The rows of X fall into 4 groups, which share some directions, and each row is roughly a mix of its group's hidden directions, except some rows that fit no group.
X (137 x 10):
[[ 18 -28  10   6   5  -3 -20   9  15 -20]
 [ 20  19  10  16 -22  22  17   0   4  -2]
 [-16  -2 -19 -18  -1 -37   1   2  -8  -4]
 [ -7   7  34   4 -13  -8 -16  -2 -21 -12]
 [ -1   7  -4   7 -18 -24  -1   0  21  30]
 [  2 -26  15  13  -9  23  13 -20   0  -9]
 [-18  21  16 -10  14   0   6 -30   2  10]
 [  4  23   2  31 -11  11  -5 -24   1  -4]
 [ 26 -17  17  -5  10  -6  25  -2  16  -9]
 [ 19  -3   9  12 -35 -11 -17   1  -1  12]
 [-20  24 -15   4 -17   6   4 -20  -9  18]
 [  6  15  -1 -25   0 -10 -10  12  26 -22]
 [ 10  31   8 -11 -13  16 -14  22  -3  -3]
 [  8  14  17 -11 -32   0 -12   0  21 -12]
 [ 10   3 -22 -22  29 -14  -7  10   1   9]
 [ -4 -34 -13  -9 -14  20  -2   0 -13 -14]
 [ -2  -2  32 -12  -5   6 -11   6 -29 -11]
 [ 16 -22  13  13 -21  -6 -14  15  19   3]
 [ 10   3   9  22 -29  21  16  -6  12  -1]
 [ 21  -7 -12  10  -7  -7  -3  28  17 -20]
 [-21  -7  12 -21   7   9   6  -3  30 -14]
 [  0  -2 -16 -17   6  13 -12 -22 -16 -27]
 [ -4  14  -8   1 -11  19  33  14  18  -6]
 [ 32  15 -12 -17 -10  -8  10  15 -10  11]
 [ -6 -21   7  -1   3   4 -20   8 -21  31]
 [ 10   4   4  23  -4  16  14   3  24 -26]
 [  6   3   3  30 -18   2  26  -1 -17  10]
 [  6  -3   7  26  -5 -13  18 -32  -1  -6]
 [ 24  18  19   3 -13 -17  -8  -1  19 -15]
 [ 31 -20 -20  -1   9   8   3  -6  -7 -20]
 [ 18 -13   8  23  17 -12   8  -7 -15 -22]
 [-16 -13  14  21  -3 -21  -6 -28  -5   5]
 [-10  14  -5  26  16   9   3   2 -26 -18]
 [ 16  -6   6  13 -40   0  11   6  12  -2]
 [ 24  21  19  -8 -11   5   5  20   7 -18]
 [-21 -29  -8 -11   7 -13  -4  -9  22  11]
 [  7   7  -6 -25   4  17  -1  34  -4 -11]
 [ -1   1 -12  19  23  -1 -21  -3 -28  11]
 [-14   6   4 -13  18   9 -29  -2 -23  13]
 [-29 -10   3   5  27  12  17  -6   8  10]
 [-27 -15   5  -6   3 -25  -8  10  24   0]
 [  5 -12  -7  15  10  -3 -20  -4 -23  30]
 [ 21  22  14 -10 -13 -18 -15   0  20   5]
 [ 23   1 -12 -12  -4 -17 -24   8  -9  24]
 [-14 -19   4 -13  13   3  -4  -2   9  37]
 [  3 -30 -24 -10  -1  15  -4   8 -20   6]
 [ 10   0  18 -15 -33  -7 -21  -3  -2  11]
 [ 12  -8  27  22   1  -5 -12 -18 -16  14]
 [  8  -9  18  29   7 -12   8  -1 -22 -19]
 [-23 -16  17  11   6  23   7  -5  -7 -22]
 [  1   3  -4 -21   8   6   1   0  10 -41]
 [  4  -9 -11  17  13  -5  13 -35   6  15]
 [  4  32   5  20 -10  13  22 -12  -4   1]
 [  6  11  21  -3   5   2   0 -20 -36   3]
 [-14  21  14   2 -14   6 -30   0 -20   7]
 [-30 -20  -2  -6   3  -4  -5  15 -26  10]
 [-13 -19  16  12  24 -13  -7 -20 -13  11]
 [-33 -16  -2   0  23 -16   4  -4  13   5]
 [  0  -4 -14  15  17 -11 -19  -9  -6  32]
 [-22  -8 -21 -11  13  15   9  12  10 -23]
 [-21  15 -19  -4  15   6 -23   0 -22   3]
 [-13 -32  10   6  -5 -26  -9   5  13  -8]
 [  8  28   1   1  20  27 -13  -9 -11   2]
 [ -6   0  -8 -24  11  -4  -2 -18  35   0]
 [-19 -15  -6   6 -12  -5  -2   6  31  23]
 [-11   0 -10  -7   3 -21 -33 -10 -14  15]
 [  4  -9   0 -35 -11   0   9   8 -24  14]
 [ 12 -37 -12  16  -4  -7  -3  17  -8  -6]
 [ 15 -14  25   7  -7 -11   7 -15  24  15]
 [ -3  20  -1 -12 -19  22 -19  22  -8  10]
 [  0   3 -33  12   2  23   6 -10  20   1]
 [  3 -12   4 -21  -1  -3  23  33   9   7]
 [-22   1 -26  -8  17  10 -12   3 -24   0]
 [ 21  11  15  20 -27  -4  13  12   9   5]
 [  3 -28   6   6 -21  -1  10  17  25  -5]
 [-13 -15   9 -13  14  11 -14  -9 -31  11]
 [-23  24  29   9   5 -10   5   0 -10  -9]
 [ 22  -1  -3 -33 -11 -10 -12  14   2  14]
 [ 14  21  -9  30  17   2  16   8   8   7]
 [  8 -21   9   8 -30 -12 -14 -14  18   2]
 [  6  17  25  13   8  -4   8 -11 -21 -23]
 [ 16  11 -19  -8  19  -9 -30  -3  -6 -13]
 [ 14   5 -16  34   3  -3 -12  -9  16  15]
 [-11 -32  -5  -5  17 -11   2  -5   8 -26]
 [ -5   8 -12  29  -4 -20  11 -23   7 -12]
 [ 12 -19   7 -25 -22   4   0  14 -12  19]
 [ 29   5  -6 -21   6  11  -5 -17 -23  -7]
 [ 17  -1  -3 -35  -3  -5 -18   4  15 -14]
 [ -5  -7  14  15  17   2  -8  -2 -14 -36]
 [ -5  14   5  22 -26 -18 -14  16 -13   5]
 [ 28 -25  -2   9 -10   8   8 -25  -1  -1]
 [-11 -22  -3  -1  -7  21  -6 -32 -12  -7]
 [  2  37  -8  -9   6   8 -21  17   0  -5]
 [-25   1  -6 -10  -3  25   6 -20  -2  23]
 [-12 -14   9  21 -13  -8   0 -32  -8  15]
 [-19 -29  -4  22  14   1  15  -1  -4 -15]
 [ -5  -1 -10 -30   3  12  24  24   6  -1]
 [  4  -5  16   4 -21  12   2  14 -27 -22]
 [-10  11 -24  -8  29   7  -8   0 -23  -9]
 [ -6 -23 -11 -14  12 -24 -20  -1  -2 -18]
 [ 16  29   2  -8  28  11 -11  -9 -10  -1]
 [ -8   3 -16   0  -9  25  23  -4  16 -23]
 [-11 -18  -9 -10  28  -5 -15  -5  10  24]
 [  4 -24  -2  18  -9  -5  -1  27  -8 -24]
 [  8 -20 -11  -8  31  15   0 -18  -3  15]
 [ -2   5 -22  -4   4  -9  -5  20  35   7]
 [ -7   4 -20 -14   3  22  -5 -24 -12 -23]
 [ -2  -7   8   7 -30 -20 -11   4  13  25]
 [ 13  -6   2  12  14   1  23 -32 -15  -6]
 [  1  28  -9   3  13   0  -2  17 -26 -20]
 [ 22  15  -6  -5  -5   6  26  16 -25   1]
 [-23  13  -2  -5 -15   0  -8  25   6  27]
 [-24  -4 -21  16   0 -27  -4   2  15  -9]
 [  6  12 -12   8   6  10  -7 -23  11  33]
 [ 11  -1  24  10 -20 -19   9   6  22 -14]
 [ 15   7  -8  13 -17 -14 -22  12  21 -16]
 [-15  24   1   3  12  10  15  15 -14 -26]
 [ -1 -20 -11  -1   1 -28 -27  -1   7 -18]
 [-35   7  11  20  17  -9  12   8   0   1]
 [ -9 -23 -12 -17   9 -24 -24   3  -2  -5]
 [ 15   5 -20  -1 -11  29   5 -11   5  24]
 [-35 -17  -9   7  18   5  11   6 -15   5]
 [ 17  34  -6   2  22  -5  -3   0  13 -13]
 [ 16   8  -4  13  -4  10  32   5 -27   5]
 [ -6  19   3  -3  -4  -5 -20  25 -22 -20]
 [ 26 -16  23   7   6 -21   4  14   0 -13]
 [ 28   0 -21  17  11  -4 -10 -15 -19   4]
 [ 11  -3 -13   8 -21   9  33   5  -2 -18]
 [-18  15  17  15  -8 -23 -25  -4  -2  -9]
 [ -4  -9  -7 -20  14 -34 -17  10 -10   1]
 [ 18 -33  10 -17  -9  16   1  -3 -11  12]
 [  7   6 -13  13  26  10  -7  -5 -29 -15]
 [-20  12 -15  -6 -12  -5 -17 -12 -11  29]
 [-10   7  -5  12   5 -19 -40   3  -4   6]
 [ 28  30  16   3  -6  -8  -3  -1   9 -15]
 [-16  11 -35   8   3  13  -3 -12 -18   9]
 [ 18  -2  -8 -15 -11 -21 -18   0  16  24]]
One row of each group comes first, with its name. Which group is each row after those in?
[ 18   2   3  15 -13  25   8  -7 -29  -6]
<102>
[-14  16  -8 -12  35  11   1 -12 -15  -2]
<75>
[  7  -2 -10  18   5 -21  13 -13  33   2]
<98>
[ 31  14  -8 -12 -21 -15  -5  15  -8   1]
<85>

[ -3 -26 -21   2  24  -1   3   3 -22  13]
<102>
[ 21 -10  21  -5   8  -8  22   4   0 -27]
<98>
[ -5 -28  16   9 -10  17  21  -7  -6  18]
<85>
[ -7  13  11   7 -35 -17  11  13  13   5]
<85>
[  6  -7  12  16  23 -15 -32  -9  -4  -2]
<75>
[-13   4 -15 -13  16  18 -10   0 -33   0]
<98>
[ 25 -20   3 -11   7  14  31  -3   0  -2]
<98>
[-25   6  17  11   6  -5   7  16 -19 -24]
<102>
[-29  -9   5  -4 -10  25  10 -13   3 -19]
<102>
[-21 -15   9  15  -8  -7   0   2  12  34]
<75>
[-17   0   2 -27  13  -2   3   4  30  15]
<85>
[-10  14  -9  -4 -14  -4  -6  32  -2 -26]
<98>
